One vector is turned by the same rotation once a tick. Each row is the vector after some number of ticks, and that number follows the row.
The counts run from 0 to 513.
[ 16   3 -10  -2  12   8  -5  -4  24 -20  12   0 -23  -4  17   3   4  25
 -14   9 -12 -19 -13   1  -1 -14  27   4   9   6 -15   3  11  -5 -23  10
  10  -8 -11  -3  -2  -5 -19  15   4  -2  -8  14 -16   4 -14  -4  14   0
 -10   2  12  10  13  12  10  -7  -8  16   2 -12  -6  -8   2   3   6  -9
  13  -5]  393
[  7   0  -4 -18   1  13   7 -14  10   2  14 -12 -11  -2  -6 -10 -20  32
  12   3  -2 -10 -12  -7   2 -14   5 -20  -4  18 -14  16   5   3  16  -1
   1   8  -6   7 -14  -2  -2  20   2   2  -2   5  -7   0  -5  21  11  -7
   3  10   0  -2  -5 -28   5   0   7  21  17 -27 -22   1  -6   6   3  -6
  19  22]  499
[ -1   5  13  -9   7  21  19 -16  11  -2  21  -6 -10  -9   6   8  -7  18
   4   0   1 -13 -22  -7  -8   0  25 -15   1  31 -29  19  -4   4   7  19
   0   3   7  16 -16  -4   0   4   3   2  -3  -1  -4 -16   5   8   7   9
   0   1  18 -18  -7 -17  -4   7   8  -5   7 -17 -12  15   5  20   9 -13
   5   0]  492
[  5  12  -3 -10 -21  18   7  -8   4   1   8   1 -21   6  -1   3 -14  27
   9   4  -4 -16  -1   8  -2  -4   4   0   4   2 -15  25  16  15  -4   7
  -6  12  -9  17   1   6   2  14   4   3   1  18 -15   2  -7   9  12   6
 -20  14   8  -8 -13 -15  -2   6  -9  10   8  -8   9 -15   9  19  -8  -1
   0  19]  369
[ 16  27   3  -4 -10  -2 -13 -10 -15  -8  17 -20 -12 -17   8   6  -3  10
  -1  18   4   1 -21  28 -13  -3  13 -12  22   9  -7  -6   2   8 -22  -6
  -6   6   7   3 -24  -2   3  12   3   2  -3  21 -10  -9  22  -5  -6  -3
  -8   1   7 -10  -4   1  -2  -3  -4  -1 -16   9  -4  -4  19  11   7  -4
  14   7]  468
[ -8  13  12 -19 -14  25   7 -12  -3   3  14  -8   1  -4  -1   3 -18  15
   9  -6  -6   9 -10  19  -5   5  11 -23   2  12 -12  11  14  10   7  -6
 -10   4  -5  11  -6  15   3   4  14  -4   7  15   6 -10   1  10   1 -12
 -16  13   6 -10  -3 -27 -12  21   2   9   6 -14   5  -8  29  13   3  -7
   1  18]  371
[  8  -3  -8   7 -10  18  -9 -13  23  -5  36  15 -20 -20   8 -10   5  24
  -4   5   0   4   4 -28  -6  -8   7 -10   5  17   8  14   3  10  15  11
   1   5   0  17   2  13  22  -1   8   1 -14  19 -20 -20  -8   5   2   3
   2  14  -5 -13 -10 -15   4   1   7   9  13 -12   1  -3  19  -6  11   0
   0   6]  308
[ -2   5  10 -20   0  14  -5  -4  -6   3  -1 -13   3  -7  -4  -6  -6  10
 -11   7   0 -16  -9  31 -10   5  10 -10  12   3 -24  24  16   4 -19  -7
  -4   7  -8 -11  -4  -7 -20  13  12   0  11  -2   9   8  -4  10  13 -11
 -10  -1  13  -9  -3  -1 -14  -3  -3  31   9  -2  -5  -3  29  18   6  -4
   7  -6]  149
[  1   2  -1  -6   2  34  12  -6  20  -7   3   3 -17   0  10   1  14  11
 -12   6   3  -5 -15  -7 -14  12  15 -22   1  16  -3  22  14   5   4  22
   5   0  -1  -6   1  -8 -10   3  11  -9  -2  -3 -10  -8  -9  -2  12   4
 -10   0   7 -11   8   3   2  27  -3  14   9 -18   3  -3  36  -2   3   0
  -2 -19]  41
[  2  -2   1  -8  14  24   0   0  13  -5   7   2 -17  -6   1 -15  16   2
 -16  14   4 -19 -11   9 -17  -7  23   0   4  23 -14  17   7  -5 -16   7
   1  11  -2 -11   2  -7 -12   0  20  13   2   2   4  -2 -15  -9  15   7
 -14 -12  16 -10   9  16 -17  -5  -7  19  12 -13  -7  -4  31   4  13   1
   5 -19]  35
[ 11  -1  -3  -2  -9  -2 -22  -9  -9   3  13 -17  -6 -19   7 -11   4   9
 -12  19   7   2 -16  20  -8 -11  -1 -16  20  -4   1   9  -3   0   2 -14
  -7   7  -1  -3 -23   4  -1  12   2  -5 -13  -2 -15  10  18   1   3 -15
   3  -8 -17  -7 -23  -2   0 -19  10  28  -1  -5 -17  -6  11  -2   6   6
   3  22]  463
[  4   2   0 -19  -9   4 -19 -10   4   8  12 -13 -18  -4   8  -5  -4  27
  10   4  -3   7 -15   0  -6 -12  -7 -35   5  -2  12   7   1  13  15  -1
   0   0 -12   8 -18   1   4  22  10  -9 -14  10 -13  -3  10  13  -9 -14
  -9   7  -4  -8  -5 -20   6  16   7   1  -6 -14 -17  -3  13 -12   5   7
   9  20]  56
[  8  -2  -4 -11  20  18  -2  -4   8   6   4  -2 -12  -6  12  -1  17   8
 -22  14 -19  -7 -13  -2  -2  -4  17  -5  12  10  -5  10  12  -5 -12  13
   9  18   0 -21  -1 -10 -13   4  27 -10  -1  -8  -9  18   5  -4  16  -4
  -3 -20  10  -7   3  -3   0  -8  -9  27   3 -20 -24 -18  15   1  11  -2
   5   5]  400
[  1  -2  12 -10  11  16   1 -12  -5   8  13 -23  -1  -5   7   1   6   8
  -5   6   5  -4 -20  17  -6  -2  16 -28   7   3 -25  23   2  -5  10   5
   5  -5   6  -5 -20 -10 -18  11   6 -17   0 -12  -2   9  17   2   8 -13
   7  -9  -6 -19 -18  -4   0   3  19  21   4 -12 -18   9  18  11   9   3
   2   0]  276
[ 20  14 -12   4   3  10  -1 -10  10 -20   7 -12 -19 -13  -4  -4   5  18
 -16  20   2  -2 -20   9  -4 -20  18   3   8  18  -3  -1   8  -6  -3   5
   7  -8   0 -15  -7   0  -9   9 -17   0 -16  11 -16  -1  -3  -2   7  20
   2  17   7   4   6  11  15 -14  -7  13  -2 -15  -4 -17  16   0   4  -3
  18   4]  344
[  7   9   0   0   3   8   0  -6  11 -14  25   5 -12 -17  16   1  10   8
 -13   8 -11 -10  -3  14  -3  -4  24   7  14  14 -12   0  20  -1 -37   5
  -3   3   4   8   7   0 -11  -8  12   4   4  27 -14  -4  -1  -8  10   2
 -17   1  12   0   6   5  -9  -5  -8  13  -5   9  -1 -19  23  17   8 -13
   8   1]  77
[  8  11  -9 -15  11  13   3  -7  19 -11  16  12 -20 -12  -1 -15  12  21
   6  -6  -2  -5   0  -3  -3 -12  16  -2   7  16   0   4   5   5 -12   4
 -12  -2 -19  16   8   9   1   5  18   5 -14  24  -9  -8 -26  -2  10   0
 -19   7   8   4   8 -11  -6   3 -14   7  15 -16   2  -9  19  -2  10   4
  17  -3]  435
[ 16  10   1  -5  -9  11  -6  -3  14  -9  15   4 -24 -16  -5 -13   6  10
   2   2  13  -6 -11  15  -6 -16  17  -8  23  -3  -4  20  10   5 -14  -1
 -13 -14  -7  22  -3   6   6   8  16   2 -12  22 -15 -12 -16 -10  -2  -1
 -17   1   3  -2 -19   5 -17   3   0  -9  10   1  14  -1  25  12   6  -5
 -13 -14]  429
[ -2  10   2   4 -19   4  -5 -17  -2   2  27  -9  -5 -14  12   4 -19  18
   6   9   0  10  -4   7  -4 -10   4 -21  19   6  -4   1   5  11   7  -9
  -9  -4   3  17 -13  10  14   6  -2  -6   3  25 -16 -15  17  15  -9 -12
  -8  13  -3  -7 -15 -26  -4   6  11   9  -9   7   2   2  20   4   6  -4
   9  18]  193
[ -7  -7 -10   2   1  16   6 -18   6  12  21   2 -22  -4  26   8   5  17
 -10  12   5 -10 -12  -3 -28   6   3 -12  18  24 -19  22   8  11  -5  -1
   3  11  14  -9  -6  -7   3   6  -7  -1   0   1 -22 -12  19  11  16   5
 -11   8  -2 -18  -2 -11   3   5   6  20  -3   1  -6  12  20  -3   5   9
  10  -8]  91
[ -2   0  14 -12  16  25  25 -15   7   6  16   3  -5 -11  -2   1   3  10
   3   5  -4 -15  -7   1 -11  -2  28  -5   3  28 -24  23   4  -5   1  16
   5   2   9  21 -11 -12   3  -5  13   1   4   4  -6  -7  -5   2  14   8
 -12  -2  13 -18  -2 -18 -15   6   3  -1  15 -16 -19  10   1  25   9  -4
   3   8]  491
[  7 -14  -8  -3  11  16 -12 -11  24 -10  25   8 -13 -13   8 -15   0  15
 -15   2   0  -7   4 -15  -1 -18  15  -3   8   7 -13  22   4  -4 -12   2
   1   4 -10   9   5  10   2   5   6   6  -9   1  -8  -7 -23   6  14  -1
   0  -4   1   6 -10  -5 -10 -15   7  38  25  -4  -2   5  18   1  18   2
   0   0]  261
[ 16   8   3 -10 -22   5 -21   3  -3   7   2 -18 -12  -7  -7 -23  -2  16
   0   9   4  -4 -13   6  -2 -10   3 -24   5  -6  13  19  -4  -1  18   8
   9  12  -3   3 -15   7   4  19   7   0 -15  -6 -12   2   6   9  -3   1
   6  -4  -6 -14 -26  -5   4  -7  13  10   1 -22 -13 -15  21  -2   9  -2
  -8  30]  236
[  0  20   7 -17  -1  21  -5  -6  -5  -5   3 -16  -3 -13   6  15 -11  18
  -6   7 -20  12  -6  18   2   1   5 -18  12  -6  -1  -1  18   7  -8   2
  -9   9  -4  -9  -4  -2 -19  13  16 -17  -5  13  -5  13  22   3   6 -25
  -8   1  -2   2   6 -13   3   9 -13  20  -6 -24  -1 -20  27   2   5   1
  15  19]  460
[ 16  10   5 -17 -18   4 -25   6   2   5  -8 -14 -13   0  -6 -20   2  14
  -7   9   5 -17 -11  13   2 -15   3 -16  -2  -5  13  20   2   9   8   9
  11  12 -11   2  -7   0  -8  22  12   5 -10   0 -10  10   2   7   7  -1
 -12 -11   1 -10 -26   4   1  -9   4  17   6 -20 -10 -23  23   4   4  -4
  -9  25]  237
[  5   9  -9   6 -16  15  -4  -8  -2   2   8  -4 -10 -14   8 -16  20  -1
   5  18   9   9 -18  23 -13 -19  19 -10  15  17   2  -7   9  -7  -3  -1
   0   0   4  -6  -6  -5   2  -4  -6 -11   2  19 -24 -14   8  -2   9  21
 -21   9  -7 -14  -3   3  -2   7  -3   7  -5  -3 -16 -26  28   9  -2  -1
   8  15]  294
[  2   4  14 -24   4  10  -5 -10   4   9  10   0 -13   2   9  -1  -4   6
   6  -7  -6  -9  -8  10   4  -3   8 -26  10 -10  -9  16  10   5   0  11
  -3  -1 -12  16 -10  -8 -14  18  37 -15  -3  10  -5   8   1   2  -4 -26
 -12 -18   0  -3 -15 -17 -18  17   7   5   8 -12 -17   5  17   7  13   4
  -9   6]  502
[ 15  15  -6  -7  -1  13  -5  -3  19 -17   8   9 -22  -8  -3 -12  12  11
   5   6  -4   2  -2  12   6 -22  18  -3  10   4   9  -6  17   3 -16   3
  -8  -4 -13   8   5   3  -3   7  11 -10 -16  32 -24   2 -15  -5   7   5
 -26   6   6   8  12  -1   1   0 -17 -10   3 -17  -9 -27   9  10   5 -10
  16  15]  118
[ 21  -2   3  -9 -11  -1 -26  -5   6 -14   7  -7  -6  -9   4 -19  -7  14
  -5   1   9   5  -6  16  10 -27   7 -12   8 -12   2   6  10   0   5 -11
  -2 -15 -18  -4  -2  12  -9  21   4 -13 -18   6 -10   1 -12   8   3  -6
  -1  -2 -19   6 -11  -6   7  -8   7  34   9 -17  -5 -12  19  -2   4   4
  11  24]  512
[ -2   5  13 -13   2  17  -8  -8   6   7  13  12  -6 -15   9  -2  -9   9
  -2  -2 -16   4   1   7   4  -5   6 -20  10   1   1   9   7  10  -5   8
  -8  18   4   9   4   2   4   7  39  -7  -1  11  -8   5  14  -2  -6 -16
 -12 -11   4 -13 -12 -18 -16   3   1   5  -3 -17 -12  -7  23  11  15  -7
  -4  30]  185
[ 15  10 -13  -1  13  19  14  -9  16 -16   7  10 -23  -7   1  -1  18  11
  -3  10   3  -4 -13  11 -12 -12  21   8  14  13  -4  10  13  -4 -17   3
  -5  -6  -9  -4  -3  -7 -14  -2   3 -11 -14  17 -23  -1 -16 -14  11  13
 -15   7   5   3   8   8   2  -1 -13  -7   8 -23 -11 -16  13  10  -5   4
   9  -1]  166
[  8  10  -2   0  -3  15  -2  -6  22  -3  17  13 -29  -3  17   4  14   8
  -3   4  -8  -8  -9 -10   5  -2  15 -12   5   0   6  19  13  15  -8  29
  11  -2   2  11   1  -6  -7  11  26 -12 -11  10 -24   0   4 -12  -2   1
 -13  -9   8 -10 -16   1   1  14  -5 -11   0 -21   0 -14  15   3   7  -9
 -13  10]  178
[ -4   4   4 -10  -1   2 -17 -18  -3   1  19 -16  -5 -17  17   1   1   8
  13   8   0  20 -16  17   0 -22   7 -28  16  -2   3  -8  10  -1   4 -12
  -6 -12  -9   9 -18   4   4  11   0 -19  -6  20 -20  -2   8   9  -2 -21
  -5   5 -19   1  -8 -19   0   3   8   8  -7  -6 -16   1  11   1   1  -2
  19  16]  510
[  3   2  -2 -20   7  -3 -15  -7   5 -15  16 -13  -5 -14   1 -16  -5  26
   4  10  -2  -6 -19   8   0 -28  26 -12   5  26 -10 -10   1  -7  -6 -16
   2 -10 -13   3 -11  10  -3  12  -7   7  -4  10  -5 -10 -14  21  10   3
  -4  13  -4   5  15 -13  -3  -9   6  22  13  -5 -16  -2   4  -4  12  -6
  40   0]  385
[ 16   5  -1 -15  -9  -5  -2  -6   4  -4  -5 -17 -15   9   0  -4 -15  28
   7  -1   5 -20 -18  16   8 -19   9 -14   6  -4 -17  18  20   7  -5   2
  12  -5 -12  10 -13  -4 -22  27 -10 -14  -3   6 -19   7  -7  15  12   3
  -5   3   2   5 -13  -4  11   2   0  24   7 -12 -11  -9   5  15  -9  -5
   8  19]  506
